In the data rows, the value 128 means zero.
Some points:
tensor([118,  95, 129, 173, 130,  86, 102,  65])
tensor([118,  99, 138, 179, 109, 100, 111, 100])
tensor([123, 150, 145, 109, 174, 138, 156, 156])
tensor([112, 144, 117, 108, 151, 156, 100, 189])
tensor([126, 126, 150, 149, 185, 125,  32, 160])
tensor([119, 114, 105, 141,  83, 130,  77, 134])
tensor([109,  99, 117, 188, 147,  97, 185,  71])
tensor([102, 137, 107, 130, 140, 181,  69, 194])
tensor([148, 161, 143,  95, 169, 116, 114, 198])
tensor([ 89, 142, 126, 112, 145, 178, 158, 149])
tensor([118, 124,  99,  98, 105, 184,  96, 134])
tensor([138, 127,  83, 112,  45, 153, 170,  63])
tensor([175, 147, 140, 104, 161, 129, 126, 180])
tensor([110,  95, 118, 176, 105, 117,  85, 112])
tensor([118, 146, 126, 101, 139, 153, 136, 145])
tensor([115, 166, 108,  86, 134, 143, 140, 214])
tensor([101, 119, 126, 161,  93,  66, 180, 158])
tensor([154, 161, 141,  94, 180, 151, 191, 151])
tensor([138, 134, 152, 105, 163, 144, 180, 120])
tensor([104, 107, 124, 148,  89, 105, 126,  84])
tensor([107, 127, 104, 111, 102, 153, 212,  99])
tensor([ 91, 155,  95,  62,  78, 214, 152, 196])
tensor([148, 146, 157, 117, 177, 165, 119, 127])
tensor([101, 128,  92, 119,  97, 199, 110, 108])
tensor([ 89, 111, 107, 121, 102, 125, 148, 109])
tensor([173, 157, 142, 123, 196, 123, 228, 111])
tensor([109, 123,  96, 130,  42, 130,  95, 156])
tensor([107, 105, 123, 150, 148, 149,  50, 116])
tensor([114, 115, 120, 144, 125, 126,  87, 160])
tensor([133, 109, 140, 141, 156, 112,  77, 122])
tensor([182, 150, 142,  72,  56, 112, 194,  75])
tensor([147, 169, 153,  92, 179, 135, 163, 182])
tensor([ 97, 140, 102, 128, 128, 177,  83, 204])
tensor([ 98, 113, 103, 157, 168, 136, 122, 137])
tensor([170, 140, 180, 151, 193,  66, 150, 151])
tensor([109, 145, 117, 129, 182, 167, 147, 182])
tensor([163, 148, 164, 119, 181,  96, 113, 206])
tensor([141, 152, 148, 113, 170, 106, 133, 197])
tensor([ 99, 140, 101, 117,  90, 147, 113, 175])
tensor([129, 128, 143, 163, 115,  62, 169, 162])
tensor([130, 132, 145, 149, 189, 126, 105, 168])
tensor([103, 108, 104, 144,  58, 113, 131,  63])
tensor([118, 115, 108, 164,  77, 109,  92, 125])
tensor([128, 131, 122, 116,  90, 122, 197, 103])
tensor([114, 128, 111, 146, 128, 167,  88, 195])
tensor([140, 123, 137, 121, 131, 131, 130, 103])
tensor([153, 111, 156, 138, 107,  89, 118,  57])
tensor([ 88, 127, 106, 128, 144, 173,  57, 204])
tensor([110, 113, 112, 154, 134, 117, 115,  99])
tensor([155, 139, 163, 131, 204, 138, 105,  84])
tensor([158, 126, 153, 110,  98, 108, 135,  67])
tensor([123, 149, 132,  87, 121, 172, 103, 134])
tensor([129, 118, 127, 176, 129,  88, 144, 114])
tensor([ 91, 126,  94, 123,  62, 122, 186, 132])
tensor([ 96, 101, 106, 133,  46, 104, 126,   8])
tensor([158, 136, 159, 113, 169, 132, 127, 129])
tensor([112,  99, 113, 168, 101,  92,  99,  88])
tensor([153, 126, 167, 149, 246, 115,  82, 143])
tensor([144,  90, 156, 184, 176,  55, 132,  92])
tensor([121, 153, 112, 116, 149, 185,  72, 243])
tensor([102, 140, 124,  89, 129, 184, 107, 147])
tensor([146, 140, 152, 130, 176,  91, 126, 191])
tensor([186, 122, 178, 160, 240,  77,  90, 161])
tensor([113, 132, 104, 140,  53, 126,  91, 181])
tensor([156, 162, 136, 101, 152, 158, 116, 153])
tensor([129,  89, 142, 199, 149,  69, 144,  66])
tensor([114, 115, 116, 167, 103, 115, 121, 113])
tensor([139, 146, 150, 106, 183, 121, 127, 174])
tensor([140, 139, 164, 128, 209, 129, 109, 192])
tensor([151, 122, 153, 161, 165,  79, 141, 161])
tensor([151, 137, 107,  76,  21, 113, 164,  74])
tensor([ 93, 128, 116, 132,  76, 140, 144, 168])
tensor([111, 110, 125, 157, 116, 117, 144, 108])
tensor([162, 147, 153, 114, 197, 148, 178, 126])
tensor([107,  97, 118, 166,  97,  73, 154,  77])
tensor([112, 116, 109, 111,  56, 137, 123,  94])
tensor([115, 153, 120, 101, 146, 185, 134, 127])
tensor([106, 109, 118, 157,  91, 112, 183, 113])
tensor([103, 105, 111, 167,  90,  90, 157, 105])
tensor([125, 139, 148, 106, 180, 138, 170, 123])
tensor([177, 124, 152, 126, 114,  74, 164,  16])
tensor([113, 117, 108, 128,  69, 126, 241,  45])
tensor([109, 121, 107, 154,  96, 125, 162, 143])
tensor([186, 150, 160,  91, 111,  66, 198,  44])
tensor([119, 140, 134, 117, 169, 136, 149, 169])
tensor([165, 125, 165, 119, 222, 145, 133,  81])
tensor([105, 121,  98, 117,  98, 181, 108,  96])
tensor([114,  94, 119, 173,  88,  98, 142, 149])
tensor([135, 113, 103, 107,  79, 149, 160,  73])
tensor([118, 104,  98, 149,  83, 123,  79, 111])
There is one direction along which these points spread out most. For each point below, how far along it does it lie, from 0 to 9? The average is between 4 and 5, and the first point in the table lies past the average.
tensor([155, 121, 171, 152, 172,  81, 134, 156]) 3
tensor([117, 132, 134, 112, 168, 144, 173,  88]) 5
tensor([122, 120, 122, 149, 142, 120, 123, 144]) 4
tensor([156, 133, 153, 121, 162, 146, 152,  78]) 5
tensor([140, 130, 135, 106, 175, 150,  95, 153]) 3
tensor([177, 148, 165, 119, 131,  89,  96, 174]) 3
tensor([116, 114, 114, 156,  68,  95,  97, 118]) 6
tensor([119,  91, 121, 168, 122, 113, 141, 123]) 5
tensor([119, 106,  90, 156,  69, 102, 108, 127]) 6
tensor([125,  91, 133, 192,  85,  68, 103,  67]) 7
tensor([133, 151, 145,  89, 165, 142, 153, 150]) 3
tensor([135, 159, 152, 131, 208,  98, 124, 217]) 1
tensor([102, 138, 102,  89, 102, 173, 183, 108]) 6
tensor([121, 109, 100, 132,  85, 155,  33, 126]) 5
tensor([136, 148, 132, 104, 144, 153, 123, 170]) 3
tensor([156, 139, 170, 167, 125,  81, 133, 154]) 4
tensor([ 96,  96,  92,  96,  88, 190, 106, 103]) 5
tensor([102, 121, 116, 149, 127, 106, 187, 158]) 5
tensor([109, 117,  99, 108,  91, 187,  99,  95]) 5
tensor([163, 171, 131,  90, 151, 162, 102, 158]) 3
tensor([177, 141, 167, 122, 179, 101, 111, 119]) 3
tensor([119, 135, 151, 126, 180, 141, 157, 134]) 4
tensor([ 99, 135, 112, 103, 138, 188, 120, 128]) 4
tensor([134, 146, 152, 109, 154, 136,  67, 171]) 3
tensor([161, 156, 163, 129, 183, 108,  92, 214]) 1
tensor([117, 107, 115, 148,  90, 103, 146, 101]) 6
tensor([146, 136, 159, 110, 186, 126, 109, 150]) 3
tensor([146, 129, 149, 135, 148, 132,  73, 156]) 3
tensor([130, 143,  69,  93,   5, 158, 169,  67]) 8
tensor([167, 124, 179, 166, 138,  15, 150, 110]) 5
tensor([108, 131,  95,  86,  78, 182,  92,  87]) 6
tensor([120, 106, 110, 154, 109,  97, 154, 135]) 5
tensor([118,  81, 108, 175, 104,  96, 130,  75]) 7
tensor([138, 133, 134, 109, 177, 140, 167,  87]) 5
tensor([104, 113,  91, 123,  94, 155, 108, 124]) 5
tensor([120, 113, 140, 128, 173, 152, 165,  74]) 5
tensor([142, 142, 138,  97, 140, 156, 137, 123]) 4
tensor([120, 131, 144, 109, 196, 141, 141, 135]) 3
tensor([156, 127, 185, 157, 114,  36, 113, 110]) 5
tensor([173, 156, 147,  98, 173, 140,  67, 158]) 2
tensor([181, 150, 154,  83, 179, 132,  48, 167]) 2
tensor([ 87, 136,  80, 133,  46, 122, 152, 128]) 6
tensor([137, 139, 138, 123, 166, 148, 100, 172]) 3
tensor([106, 118,  95,  93,  81, 220, 116, 110]) 5
tensor([139, 140, 152,  95, 158, 172,  80, 158]) 3
tensor([155, 145,  94,  91,   9, 123, 141,  38]) 8
tensor([104, 135,  98, 146,  38, 123, 111, 170]) 5
tensor([152, 110, 140, 112,  87,  86, 127,  51]) 7
tensor([137, 137, 158, 117, 182, 146, 124, 106]) 4
tensor([105, 100, 122, 178, 110,  95, 111,  57]) 7
tensor([120, 123,  79, 101,  58, 164, 199,  58]) 8
tensor([ 93, 121,  86, 113,  80, 151, 135, 158]) 5
